Here is a table of points, one per row:
[ -9  13  18   2  -4   3  12 -10  42 -15  -7 -21  -4 -16  -8  10 -51 -26
 -44   9 -13   6 -21   7  11 -12  16  10 -42 -24  17  21  53  -1  -5 -19
 -24 -13  22 -25 -18  21  38  15 -21  22 -18   2  27   1]
[ 30 -25  -8 -33  -8   0  11 -22 -30  20 -20  -4  22   9  17 -11   9   7
 -14   7 -52  21 -11 -32  26  37 -11 -33 -34  -6   9 -30   6   8  34  -6
 -15  62 -29 -19  14 -80   3   6 -49  16  29  24  32   1]
[  6  -4  49  16  33  -8  33 -15  -6  -6 -38  -7  12  57 -55 -13  25 -46
  11 -15 -12  61  23 -22 -13   7  -3 -34  24  15 -18  -8 -27 -18  21  16
  42  -8 -22 -18  47  29 -11  32  21  37   1 -21   7  58]
[ 22  33  33 -14 -19 -34 -57 -17  24 -41  67  32 -18 -38 -35  39 -55 -67
 -50  -2  48   2  -2 -17  22 -50 -40  43  -3 -22  19  17  19   1   7  -8
 -19  12  14 -26  -6  35 -35   2  30 -13  18   8 -44 -13]
[ 22  11  14  44  18 -10  21   2  20  -6   8  31 -22 -34  56 -55  20  26
  11 -33 -15  18 -16 -17  14  28 -34 -21 -14 -30  21   4   6  14  45 -54
 -13  38  -7  -2  -9  -8  19 -24 -40   4 -45  29  34  14]
[ 33  26 -48  -5  11 -14  47  -3 -49 -44 -35   1 -43 -19  -5  -3  34 -13
  34  -3 -40  27  -5  -8 -27   9  -8 -21  14   3  23  42  26  29 -34  22
  -2 -54  12  10  20 -35  11  -1 -16  18  -3  -1  29 -40]
[ 34  33  -6  -6  52 -26 -12  26  10  -1  27  30  29 -15 -18 -40 -16   6
 -12  11  31 -30  19   7 -38  16  21  -8  -4  26   6  51  13 -52 -26 -21
  32 -52   5 -40   9   4 -16 -53  37  22  30 -36 -32  19]
[-21  32   1  -3   7  -1 -13 -32   4  37  27   7 -38   7  22  26  32  24
   4  -4  20  -1   7  20  -6  -7 -37  -9  30 -18  -5  21 -21   5   1   2
   2 -24 -12  -3  26  44  -7  54  32   0  12 -34   4  49]
[-18 -15  -2 -14 -20 -10  38  38  16 -20 -41 -37  39  29  -6 -10  17   6
   6   4 -30 -52  27 -22 -31  15  45 -16  12  31 -15  14  -1  28  21 -18
  28  10  35  21 -18 -26  26  -3  32  -3  19  -9 -36 -11]
[ 12  35 -16 -52  15   3 -18 -13  12 -36  23  26  16 -39  13 -42 -22   6
   7   7  62  24 -25  20 -34 -13 -32  38 -18 -12 -12 -45   7  39 -11  -8
 -54 -18 -15   8 -26  -1  -5 -39  47 -34  -8 -34   3 -10]
[ -4 -29  -4  20  48 -25 -11   9  11   7 -25  -5  21  39 -36 -14   0  -7
 -10   6 -37   0  10  -1  11  14  16  32 -21  19   6 -13  17 -34 -11  -7
 -22  41  24 -13 -10   0 -52 -11  58 -33  -6  45 -16  20]
[-32  18   4  15  24 -16  -2  -8  22  26  35   0  20 -14 -15  -6  10  -9
   4 -35   9 -29  11  16 -11 -18 -36  17  -2 -36 -22   7  -9  43 -38  25
   3  28   6 -29  -3  -4 -18  11 -12 -62  -8   0 -35  -2]
[  1  -7  -3  -5  16  -7 -11  -1 -24  30  52  -5   0  30 -15   8 -33  79
 -22 -12   1   8 -29  32 -27  34  26  -3  14  22 -25  -4  -7  13  31   0
  64 -15 -29  27  27  -6  15  21 -12  -4  31  -8  -6  -6]
[-18 -22   8 -36 -37  -4 -44  11  21 -14  15 -24 -20 -38  -1  31 -13 -44
 -26 -16  35  29   8   0   7  20 -15  28  -8  24 -38  11  25  23 -22  14
  -5  42  34  -3  26   2 -18  10 -21 -15   1 -10  17  -3]
[ 13   3   4  -9   8 -22  40  13 -36 -50 -20 -20  41 -20  -9 -16  39   2
  38  -3 -16 -38 -15  -4  -9  22  51 -23  39  41  33  -7 -22 -27  23  -8
  17 -44  29  -4  29 -21   0 -33  54 -18  17 -19 -15  52]
[-13 -25  16  45 -16  61 -22  18 -13  30  26  -9 -27  20 -20  20 -22 -46
  23 -11  32 -10 -26  15 -20   5   0  -5 -26 -41  30   7   9 -37   0  -5
  14  38 -18   1  15  25   3  -5  25  -3 -13 -15 -28  16]
[-48   5 -24 -25 -38  21  -2  17 -25 -10 -23  14 -24 -47  20  16  13  -8
 -15 -36  45  17  -9  13  27 -40 -22   7   6 -42   9  10  12  23   2  30
  -1 -36  -8 -34   2  -4 -10  -4   7  -9 -27   2  18 -18]
[ 25 -24  26  24  -1  30 -11 -31 -19  29  -6  -8 -10 -25  -9  12  12   7
   6  49 -39 -15  20   1  -5 -30  -3   3  -7  39  -8  12   6  21   2  -9
   6  -4  23 -15   4  24  37   9 -12   2 -16  26  27 -19]
[  2  -9   0 -29 -25  22 -22   2  54 -16  -8 -26   2   0 -14   5  25 -55
  36 -45 -49  22  17 -13 -11 -24  -7  53 -56 -25   7   3 -25   5 -12  18
  30  40  43  34  -7  -1   8   9  -6   4   0 -14   2   3]
[-11 -30  39  34 -11  35  28  -7 -14  69 -31  13 -13 -12  -2  -9   2  36
 -31  27 -51  39   8  14  16 -18 -40 -54 -59  13   1 -24 -20   0 -18  41
 -27  -2 -22 -13   7  -2  12 -10 -43  13  -5 -18  54 -22]
[ 30   0 -39 -67  12  -7  21  10 -18 -23 -13 -22  38 -21 -40  22 -30  40
 -26  -5 -45  18 -25 -61 -20   8 -28   1 -21   8 -28  -2 -11  12 -10   7
  -8   1  27 -19 -10 -26   3  -6 -47  44 -43  16  -1 -12]
[ 10  -3  21  23 -56   5   7   6 -37   5  32  -6 -40   8  32   5   1  -5
  17   1  20 -45   5  17 -21   0  10  14  53  28  33  -2   9 -57   9   7
 -20 -22 -20  30 -26 -41  22  13  12  -8 -38  30 -12 -16]
[ 14  16 -46  15 -34 -22  -5  -2  12   3 -40   4  -9   2  14 -25   7  24
  -9  33 -74  -9 -27  -9  25  18 -16 -38  17  12  26 -40 -10 -38  -4 -52
 -18 -13  -2   6  34 -39 -17 -39 -34  41  -6  40   8 -30]
[-36  -6 -28   5  16   2  -5   4  -2  -2   1 -37  18 -37   5  -7  -4  44
  18   9  16   7  23  -1 -37   6  29  -8  41 -17 -16  12 -13  -3  20  35
  -5  14  21   9  -3  -5  -2  19   3  38  12  12  12  -1]
[-23  -8  -3 -18  13  14 -35  22  -5  53  23 -29   9  -5  35  42 -39 -44
   6 -24  67  -6  24  52  45   2 -21 -29  13 -14 -33  -4   3   4   2  -6
  16 -15   1   6 -12   9   6  35  11 -34  -3  19  16 -26]
[ 12  27   9 -34 -23   1  -9 -16 -11 -48  -2 -10 -18  -1  22  19 -43   7
  17   0  35   2 -49 -17 -11   3 -11  -8   9 -31 -23 -37   6 -19   0  41
   2  32 -35  22 -51  16  29 -12  33 -14  37  -5  -4 -13]
[-27  20   5  31  37 -14 -15  14  37 -30  24  31  48 -25  18 -22  25 -10
 -20   8  50  15   8 -30  -3  16   3   2   5  15  -2  -6 -36  -7 -30 -20
 -32 -27  -4  -2 -25  -9  28  -8  50  -7  11 -12 -42  41]
[-32 -28  46  29  42  27 -48   0   2  37  -2  23  38  40  12 -20  20  55
  24  51 -33   2  25 -12  -6 -25  34   3  22  -5  -2   4   2  34  15   3
  21  -1  -4  56   7  17   2  45 -44  22 -23 -44  -5  -3]
[ 20   2 -51  -4 -10   0  38  19 -11 -68  -8  15 -18  -6  15  -9  24  26
  45  -4 -25  27  26  29  28 -27  20  -7   6   7  14 -32   8  -9 -12 -28
   8 -11  36 -13 -26  -7  -6  -2 -19 -39  -1   8  -1  25]
[  2 -40 -54 -27  -1  -7  11  36  39 -18 -29   2   7  16  27  11  41  -2
  22  -5 -23  -6  11  -6  59  25   3  17  11  24 -33  10  15  13 -24  28
  13 -21  18 -14  -1  35 -39  12 -41   3  29  37  20   4]
[ 11   3  31  28  -7   1   3 -24  42  37 -10  27 -14   9 -16  -1 -18 -17
  -4   2  -1  14 -24 -16  20 -22  21  -6 -24 -13   1  29 -24 -19   1  -7
 -64  10  -6 -15   4  10  -7  22 -20 -23  -2  -6   6 -20]
[ 23 -36  42  -1  15  11  -1  -2 -22  15 -12 -36  -9  12   6   3  -9 -11
 -28  38  12 -43  12  13 -12   2  10 -16 -20  23   5 -19 -20   7  -5 -22
  14  20 -13  28   5  24 -12  14 -47   3  50  39   3 -17]
[ 18  20   7   4  23  21  21   3  24  -2  29 -57   1  17 -22  34 -20   2
 -45  23  15   2  -3  42   1  20  46  -1  16   8  -5  23  14 -33  -5 -26
  31 -21 -34  53 -36   3  -6  -2  30  11 -32   3 -31  -2]
[ -5  23 -23  17 -17 -26  13  16 -11  -1 -46  55 -28  51  18   7  18 -19
  14 -29  25 -42  12 -40  35 -11  28  26  13 -11  35  -9  11  11  26  -1
  16  12 -71 -46 -32  14  -6 -58  12   0 -21 -47   5 -12]
[-11   2 -18  30 -18  -1  12 -25 -50  13  27  13  16   8  15 -27  18  36
  -6   0  46  -5  11  17  -5   5 -17  31  34  -8  -1   4 -15  19  -1  -6
  -7 -20  45  10  52  20 -24 -24   7  15  15 -35 -11 -25]
[-31  -8   1   0 -43  -4 -13 -36  -9  41  -1  42 -20  54 -21  21 -16  -5
  21  -4 -15 -31 -18  13  -2 -14   2  13 -22  -4 -10 -20  -8  -1   7  42
 -23  23 -43  29  -9 -18  26   5 -17   6   7  28  -8  19]
Along one direction, these points spread out more than along any other. Take the direction at right angles to it along which they spread out most. Then take the direction at right angles to both along which they spread out most. Go by this last direction. For each point below, how far along it does it lie, from 0 to 99? 50 is the average, and the first point above lies past it. One standard deviation of the points above along it is 16.
[ 11   3  31  28  -7   1   3 -24  42  37 -10  27 -14   9 -16  -1 -18 -17
  -4   2  -1  14 -24 -16  20 -22  21  -6 -24 -13   1  29 -24 -19   1  -7
 -64  10  -6 -15   4  10  -7  22 -20 -23  -2  -6   6 -20] >> 47
[  2 -40 -54 -27  -1  -7  11  36  39 -18 -29   2   7  16  27  11  41  -2
  22  -5 -23  -6  11  -6  59  25   3  17  11  24 -33  10  15  13 -24  28
  13 -21  18 -14  -1  35 -39  12 -41   3  29  37  20   4] >> 62
[ -5  23 -23  17 -17 -26  13  16 -11  -1 -46  55 -28  51  18   7  18 -19
  14 -29  25 -42  12 -40  35 -11  28  26  13 -11  35  -9  11  11  26  -1
  16  12 -71 -46 -32  14  -6 -58  12   0 -21 -47   5 -12] >> 61
[ 12  35 -16 -52  15   3 -18 -13  12 -36  23  26  16 -39  13 -42 -22   6
   7   7  62  24 -25  20 -34 -13 -32  38 -18 -12 -12 -45   7  39 -11  -8
 -54 -18 -15   8 -26  -1  -5 -39  47 -34  -8 -34   3 -10] >> 75
[-21  32   1  -3   7  -1 -13 -32   4  37  27   7 -38   7  22  26  32  24
   4  -4  20  -1   7  20  -6  -7 -37  -9  30 -18  -5  21 -21   5   1   2
   2 -24 -12  -3  26  44  -7  54  32   0  12 -34   4  49] >> 32
[  1  -7  -3  -5  16  -7 -11  -1 -24  30  52  -5   0  30 -15   8 -33  79
 -22 -12   1   8 -29  32 -27  34  26  -3  14  22 -25  -4  -7  13  31   0
  64 -15 -29  27  27  -6  15  21 -12  -4  31  -8  -6  -6] >> 21
[-13 -25  16  45 -16  61 -22  18 -13  30  26  -9 -27  20 -20  20 -22 -46
  23 -11  32 -10 -26  15 -20   5   0  -5 -26 -41  30   7   9 -37   0  -5
  14  38 -18   1  15  25   3  -5  25  -3 -13 -15 -28  16] >> 30
[-32 -28  46  29  42  27 -48   0   2  37  -2  23  38  40  12 -20  20  55
  24  51 -33   2  25 -12  -6 -25  34   3  22  -5  -2   4   2  34  15   3
  21  -1  -4  56   7  17   2  45 -44  22 -23 -44  -5  -3] >> 13
[-48   5 -24 -25 -38  21  -2  17 -25 -10 -23  14 -24 -47  20  16  13  -8
 -15 -36  45  17  -9  13  27 -40 -22   7   6 -42   9  10  12  23   2  30
  -1 -36  -8 -34   2  -4 -10  -4   7  -9 -27   2  18 -18] >> 71
[ 33  26 -48  -5  11 -14  47  -3 -49 -44 -35   1 -43 -19  -5  -3  34 -13
  34  -3 -40  27  -5  -8 -27   9  -8 -21  14   3  23  42  26  29 -34  22
  -2 -54  12  10  20 -35  11  -1 -16  18  -3  -1  29 -40] >> 75
[ -4 -29  -4  20  48 -25 -11   9  11   7 -25  -5  21  39 -36 -14   0  -7
 -10   6 -37   0  10  -1  11  14  16  32 -21  19   6 -13  17 -34 -11  -7
 -22  41  24 -13 -10   0 -52 -11  58 -33  -6  45 -16  20] >> 48
[-18 -15  -2 -14 -20 -10  38  38  16 -20 -41 -37  39  29  -6 -10  17   6
   6   4 -30 -52  27 -22 -31  15  45 -16  12  31 -15  14  -1  28  21 -18
  28  10  35  21 -18 -26  26  -3  32  -3  19  -9 -36 -11] >> 44
[ 13   3   4  -9   8 -22  40  13 -36 -50 -20 -20  41 -20  -9 -16  39   2
  38  -3 -16 -38 -15  -4  -9  22  51 -23  39  41  33  -7 -22 -27  23  -8
  17 -44  29  -4  29 -21   0 -33  54 -18  17 -19 -15  52] >> 54
